128 stands for zero in the data rows.
Each second row below is the first row of its pair, turned about zero in one of two ways (a turn may also mirror it), then rescaled, with some noise.
Each pair is followed by the number of its way, counting from 0 in the order the ways first appear.
[136 128 150 122 135 122 158 141 131 109 131 140 153 104 118 149]
[138 122 117 117 130 122 127  92 111 134 140 118 123 153 134 107] 0

[125 136 123 125 128 119 149 146 105 110 131 137 134 138  99 144]
[142 144 120 112 111 122 132 116 138 123 147 132 115 148 133 117] 0

[ 87 136  81 132 157  83 125 169 104 153 109 126 197 156 211 161]
[129 171  98  89 101 140  68 171  56 106 167 139 141  97 126  93] 0

[160 115 144 129 134 156 111  86 186 130 136 122 100 121 134  92]
[ 71 155 131 101 134 123 116 131 142 132 104 122 146  81 153 110] 1

[152 133 156  66 142 152 118 113 187 153 129 171  71 114 147  81]
[116  64  97 114 146  85 134 120 162 146  55 116 145 105 103 135] 0

[133 128 135 117 130 129 137 142 145 116 133 146 131 146 124 136]
[144 129 106 114 124 107 140 116 132 134 120 126 129 124 142 125] 0

[110 131 125 112 107 121 145 149  98 105 126 130 107 146 111 143]
[137 141 117 106 142 130 139 120 164 124 167 135 125 128 132 134] 0

[152 120 127 180 169 151 155  98 161 130 137  92 165 100 133 128]
[105 156 134 176 132 135 134 140  84 131 102  85 125 158 108 111] 0

[129  72  68 114 159 159 108  72 174 162 130 107 137 215 191 130]
[ 95 164  90 112  83 157 156 121 206 130 107  86 106 141 182  72] 1

[ 63 131  93 142  92 132 125 129  72 122 110 101 114 193 100 148]
[154 131 136 165  84 121  97 107 130  89 190 124 113 158 173 123] 1

[146 117 133 141 113 149 120 106 142 138 137 108 101 110 119 118]
[107 129 149 152 153 140 127 120 140 133 100 123 137 137 126 155] 0

[125 166 120 160 158  94 138 168 101 112 125 145 176 116 109 158]
[163 146 127 128  86 136 121 120  92 133 179 131 127 146  98  85] 0

[123 119 135 140  86 132 119 125 105 111 131 109 126 107 112 127]
[145 152 167 143 148 113  95 138 108 122 144 143 143 124 134 112] 1

[105 124 149  99 124 111 108 109 117 161 102 161 143 146 116 137]
[ 99 134 134 106 135 165 143 134 111 114 158 143 109 175 121 126] 1

[120 128 153  75  89 126 109 131 103 135 142 142  60 107 130  99]
[106 141 150 126 118 159  77 147 114 119 150 117 168 112  87 116] 1

[128 131 140 121 122 118 151 150 122 109 127 135 133 122 109 145]
[149 107 133 134 137 134 127 128 110 111 124 143 122 114 128 137] 1

[166 121 143 188 184 141 160  97 173 122 138 107 182  88 125 141]
[105 153 135 182 120 130 148 119  68 120  84  65 129 174  91  96] 0

[146 104 142 109 105 161  91  96 170 148 128 124  77 126 129  80]
[ 98  85 131 145 149 110 135 134 158 134  55 121 131 102 152 162] 0

[137 133  93 181 159 127 143 123 120 115 134  95 161 127 141 152]
[119 181 124 150 126 149 128 148  88 129 146 118 126 148 112 128] 0

[158 114 153 150 137 152 116 100 169 136 131 118 133 100 126 110]
[ 89 145 132 103 140 115 137 135 117 158 108 138 138  91 158 131] 1

[103 128 100 140  78 141  86 135  88 131 116 103  71 156 123 103]
[124 156 144 145  93 115  56 115 114 131 169 101 146 138 152  98] 1

[ 76 136 154 101 122 104 110 116  91 152  99 161 162 151 113 143]
[149 113 132 118 121 121 110 112 133 101 154 156  88  77 150  85] 0

[163 119 128 129 158 149 125 116 187 126 138 147 144 119 128 131]
[132 123 113 148 117 104 123 118 115 145  77 113 153 153 124 117] 0

[149 122 148  99 113 118 132 123 137 124 135 133 117  87 145 111]
[104  82 126 130 129 125 108  93 125 147 128 131 141 123 124 140] 0

[138 143  99 173 136 119 129 153 106 105 133 118 155 120 131 144]
[181 114 116 145 134  82 131 136 118 144 111 133 117 126 134 146] 1

[153 129 160 114 150 121 154 135 146 120 137 146 153  84 124 128]
[119 118 131 114 164 131 149 140 133 130 104 150 137 103 100 160] 1

[131 160 129 127 164 106 152 167 131 121 129 145 174 122 128 144]
[157 134 113 104  85 130 129 118  93 140 156 114 120 140 102  95] 0

[149 125 119 176 161 136 166 103 146 124 141  93 149 118 131 132]
[ 98 163 129 160 123 136 146 136 101 128 114  83 126 160 118 125] 0

[ 59 141 128  96 147  80 166 129  67 162 129 134 155 124 198 158]
[180 132 102 130  92 161 187 111 155 127 189 154 135 172  55 136] 1

[103  61  68 131 112 149 109  91 127 134 125  80 121 226 171 137]
[155 175 119 141  60 138 136 126 189  92 142  78 108 151 200  83] 1

[120 156 157 166 136 110 116 146 110 118 117 127 150 136 114 146]
[159 135 142 122 116 148 155 120  95 129 157 138 104 121 123 118] 0

[110 113 152  60 122 133 101 104 130 163 106 160 130 148 132 125]
[130  90 116 102 149  98 105 107 141 112 103 139 100  79 150 104] 0

[107 123  92 147  98 137 115 130  91 125 133  98  84 137 136 112]
[114 145 146 129 147 146 136 172 154 132 154 163 128 112 137 161] 0

[120 117 133 133  90 136 114 124 111 124 135  99  81 118 106 112]
[113 156 161 141 111 127  87 136 127 121 141 136 151 114 139 125] 1

[142 131 163 105 116 126 156 135 139 128 140 143 120  86 129 110]
[116  83 120 117 134 124 128  96 139 158 131 110 140 136 109 121] 0

[143 113 137 138 105 145 117 111 142 128 127 112 101 114 117 103]
[107 148 149 119 138 118 111 130 131 135 124 129 146 100 147 123] 1

[113 156 115 139 123 102 116 157  88 118 116 138 127 137 112 140]
[156 106 126 134 126 112 106 123 102 126 150 124 123 154 118 137] 1

[117 161 114  94 122 119 116 169 114 135 127 165  87 148 133 104]
[156 110 103  80 106 115 128 142 164 145 136 157 142 104 117 135] 0

[156 126 165 110 138 132 145 111 153 140 137 137 132  76 131 116]
[111  92 126 133 138 122 125  95 121 144 107 103 129 138  99 119] 0

[143 147 127 132 172 120 126 132 161 139 124 155 156 135 129 144]
[109  99  93 102 132 129 159 120 121 138  98 128 100 136 131 142] 1

[132 133 153 111 118 111 151 147 109 113 129 135 137 100 111 140]
[144 121 155 134 165 144 131 142 111 106 132 149 139 125 102 155] 1

[110  79  76 117 118 148  97 102 144 145 129  90 123 198 178 126]
[129 172  99 125  74 159 126 126 171 133 138  92 114 141 178  84] 1

[118 116 119 123  77 142 110 134 109 107 130 119  88 132 101 109]
[127 110 147 126 144 133 150 140 174 134 142 159 133 131 148 155] 0

[125 155 130 140 147 114 154 166 114 107 122 141 155 121 136 142]
[169 110 116 132 145 110 149 119 121 136 131 130 108 128 103 153] 1

[178 113 150 152 154 155 127  85 198 146 133 117 147 100 128 110]
[ 77 149 133 105 143 105 151 135 153 156  74 145 126  90 158 134] 1

[182 120 157 156 180 136 141  89 207 136 137 145 163 100 131 128]
[123 124 110 175 125 110 143  93  78 132  69  82 136 151 104 101] 0

[142 129 133 112 132 138 129 127 147 109 124 147 129 133  96 130]
[107 104 137 108 144 134 113 129 128 105 116 131 116 113 134 133] 1

[158 108 142 153 131 154 129 113 167 118 134  94 139 104 110 123]
[118 121 148 154 141 129 144 124 114 138 109  91 141 160 140 141] 0

[124 162 118 118 148 106 129 159 117 131 126 155 141 130 124 125]
[133  93 105 130 134 132 123 117 126 134 131 118 111 132 107 140] 1

[130 130 121 112 118 136 121 131 132 119 129 143 112 136 115 130]
[133 124 122 120 130 109 124 119 152 127 133 144 127 126 134 139] 0

[108 124  97 131  74 122  86 130  78 126 135  94  62 142 131 103]
[117 135 163 112 137 142 137 160 169 131 154 183 129  98 149 186] 0

[124 157 124 129 146 105 147 172 110 116 128 151 150 122 127 139]
[159  92 112 132 155 123 145 125 111 124 131 126 109 135 101 150] 1

[114 134 133 145 102 115 162 160  86  93 131 117 146 129  99 157]
[178 111 148 162 144 115 120 146 117 100 134 149 122 126 129 146] 1

[147 125 163  99 126 121 129 119 137 138 141 138 117  91 152 117]
[111 148 139 111 144 158 134 132 139 132 116 137 157 103  95 125] 1

[105 120  75 134 106 160 115 122 114 145 142 102  51 162 151  98]
[ 87 154 133 113 154 139 130 184 185 136 116 164 161  96 139 175] 0

[125 170 132 165 167  89 185 178  91  99 130 128 197 103 115 180]
[194  75 118 145 153  95 173 122 118 128 118 166 100 136 102 189] 1

[113 127 127 117  81 123 111 147  91 107 121 126 102 129  91 132]
[142 119 154 139 129 135  76 135 104 107 152 121 132 133 139 121] 1

[108 144 104 142 102 135  88 130 115 136 113 128  76 153 120 108]
[143 126 145 135 129 128 147 173 160 130 124 166 137  99 140 163] 0

[110 115 147  84 128 123 102 105 135 168 108 169 145 140 123 128]
[ 79 136 130 109 145 174 139 127 123 115 140 135 123 176 128 114] 1

